78 -503 513 499 -121 128 46 160
-52 -11 -68 17 -124 -32 5 -23
241 -710 467 618 -171 73 151 -42
-80 -262 52 178 130 -18 50 94
3 -278 43 141 -136 17 68 -176
:
-80 -262 52 178 130 -18 50 94
-52 -11 -68 17 -124 -32 5 -23
3 -278 43 141 -136 17 68 -176
78 -503 513 499 -121 128 46 160
241 -710 467 618 -171 73 151 -42

96 -117 -1 -39 236 -860 564 11 14 521
138 127 257 121 3 -141 58 -421 68 82
92 -251 207 353 -90 168 161 575 143 -302
-756 -176 33 -134 140 -500 46 -743 505 -338
-489 509 -285 -366 -99 703 -31 -240 156 -133
:
-756 -176 33 -134 140 -500 46 -743 505 -338
-489 509 -285 -366 -99 703 -31 -240 156 -133
92 -251 207 353 -90 168 161 575 143 -302
96 -117 -1 -39 236 -860 564 11 14 521
138 127 257 121 3 -141 58 -421 68 82

221 28 -8 10 129 -127 83 -19 -41
186 -566 15 219 71 296 781 785 74
38 31 41 -49 -3 38 117 -46 -29
348 -33 53 -51 48 -134 28 -117 -183
-5 107 -130 56 -17 5 108 154 -26
56 102 40 -166 17 19 -53 -20 -56
:
-5 107 -130 56 -17 5 108 154 -26
38 31 41 -49 -3 38 117 -46 -29
56 102 40 -166 17 19 -53 -20 -56
186 -566 15 219 71 296 781 785 74
221 28 -8 10 129 -127 83 -19 -41
348 -33 53 -51 48 -134 28 -117 -183

-363 -186 528 327 65 103 197 360
-846 195 -462 -202 -423 328 -282 119
:
-846 195 -462 -202 -423 328 -282 119
-363 -186 528 327 65 103 197 360

-20 -184 -106 -16 -49 -290 265 -42
355 705 -133 328 -26 223 -181 -73
-363 -558 87 -284 0 -219 235 131
69 -67 -94 57 80 -109 63 -27
-218 99 309 -215 -275 -43 -162 -14
-233 -98 -31 -102 -75 -221 250 -77
6 23 -47 -43 -95 -84 225 -114
229 251 -275 294 99 164 -141 24
-14 49 -125 209 129 126 80 -14
246 256 -174 286 117 160 -147 64
81 -120 -142 -28 93 -149 43 -101
:
-363 -558 87 -284 0 -219 235 131
-233 -98 -31 -102 -75 -221 250 -77
-218 99 309 -215 -275 -43 -162 -14
-20 -184 -106 -16 -49 -290 265 -42
-14 49 -125 209 129 126 80 -14
6 23 -47 -43 -95 -84 225 -114
69 -67 -94 57 80 -109 63 -27
81 -120 -142 -28 93 -149 43 -101
229 251 -275 294 99 164 -141 24
246 256 -174 286 117 160 -147 64
355 705 -133 328 -26 223 -181 -73

-12 -147 109 -78 763 -167 66 122 122 -63 -4 108 627 -95 -148
-43 -217 8 8 1 -119 -139 5 117 82 303 132 4 146 108
:
-43 -217 8 8 1 -119 -139 5 117 82 303 132 4 146 108
-12 -147 109 -78 763 -167 66 122 122 -63 -4 108 627 -95 -148

-613 -543 -251 -84 -18 316 -304 -469 -392 520 326
-187 171 -127 -435 600 -442 499 536 549 500 396
-586 340 -33 -316 -382 218 380 -408 279 -379 616
33 518 234 -509 545 543 -217 473 567 -564 -59
-207 403 580 -357 -194 515 -548 411 63 389 186
:
-613 -543 -251 -84 -18 316 -304 -469 -392 520 326
-586 340 -33 -316 -382 218 380 -408 279 -379 616
-207 403 580 -357 -194 515 -548 411 63 389 186
-187 171 -127 -435 600 -442 499 536 549 500 396
33 518 234 -509 545 543 -217 473 567 -564 -59
---
611 458 648 440
57 142 296 149
-32 -517 38 -369
-149 156 447 77
268 -71 253 4
468 497 470 561
180 108 105 131
-438 -226 -162 -174
501 516 579 410
190 301 -29 303
-189 132 -308 65
:
440 611 458 648
149 57 142 296
-369 -32 -517 38
77 -149 156 447
4 268 -71 253
561 468 497 470
131 180 108 105
-174 -438 -226 -162
410 501 516 579
303 190 301 -29
65 -189 132 -308

559 603 576 -628 288 557
-382 -453 -175 -15 357 -369
448 -7 514 -325 -270 436
:
557 559 603 576 -628 288
-369 -382 -453 -175 -15 357
436 448 -7 514 -325 -270

-551 -133 238 -861 -691 -662 794 -685 -696 -761 -406 -760
-112 543 -678 24 -514 -610 511 -804 -642 -510 -606 -634
363 488 369 -577 609 -153 -578 -32 761 58 -5 528
:
-760 -551 -133 238 -861 -691 -662 794 -685 -696 -761 -406
-634 -112 543 -678 24 -514 -610 511 -804 -642 -510 -606
528 363 488 369 -577 609 -153 -578 -32 761 58 -5

-65 -146 -137 10 -148 187 23
-28 18 36 26 1 272 23
131 18 36 118 1 314 131
131 18 25 26 1 276 23
203 18 241 694 1 585 294
131 65 -478 -116 138 276 23
284 18 467 26 1 276 -51
131 44 50 26 1 275 23
226 18 456 26 1 276 -13
:
23 -65 -146 -137 10 -148 187
23 -28 18 36 26 1 272
131 131 18 36 118 1 314
23 131 18 25 26 1 276
294 203 18 241 694 1 585
23 131 65 -478 -116 138 276
-51 284 18 467 26 1 276
23 131 44 50 26 1 275
-13 226 18 456 26 1 276

-29 237 35 -167
-75 448 -104 121
93 195 -171 -224
-490 191 -238 -402
-604 -454 194 87
-570 -237 -146 -151
-27 -48 -249 -37
-712 45 -6 74
-4 -217 -257 -154
-101 158 -255 -314
:
-167 -29 237 35
121 -75 448 -104
-224 93 195 -171
-402 -490 191 -238
87 -604 -454 194
-151 -570 -237 -146
-37 -27 -48 -249
74 -712 45 -6
-154 -4 -217 -257
-314 -101 158 -255

812 -840 53
-526 -784 -219
:
53 812 -840
-219 -526 -784
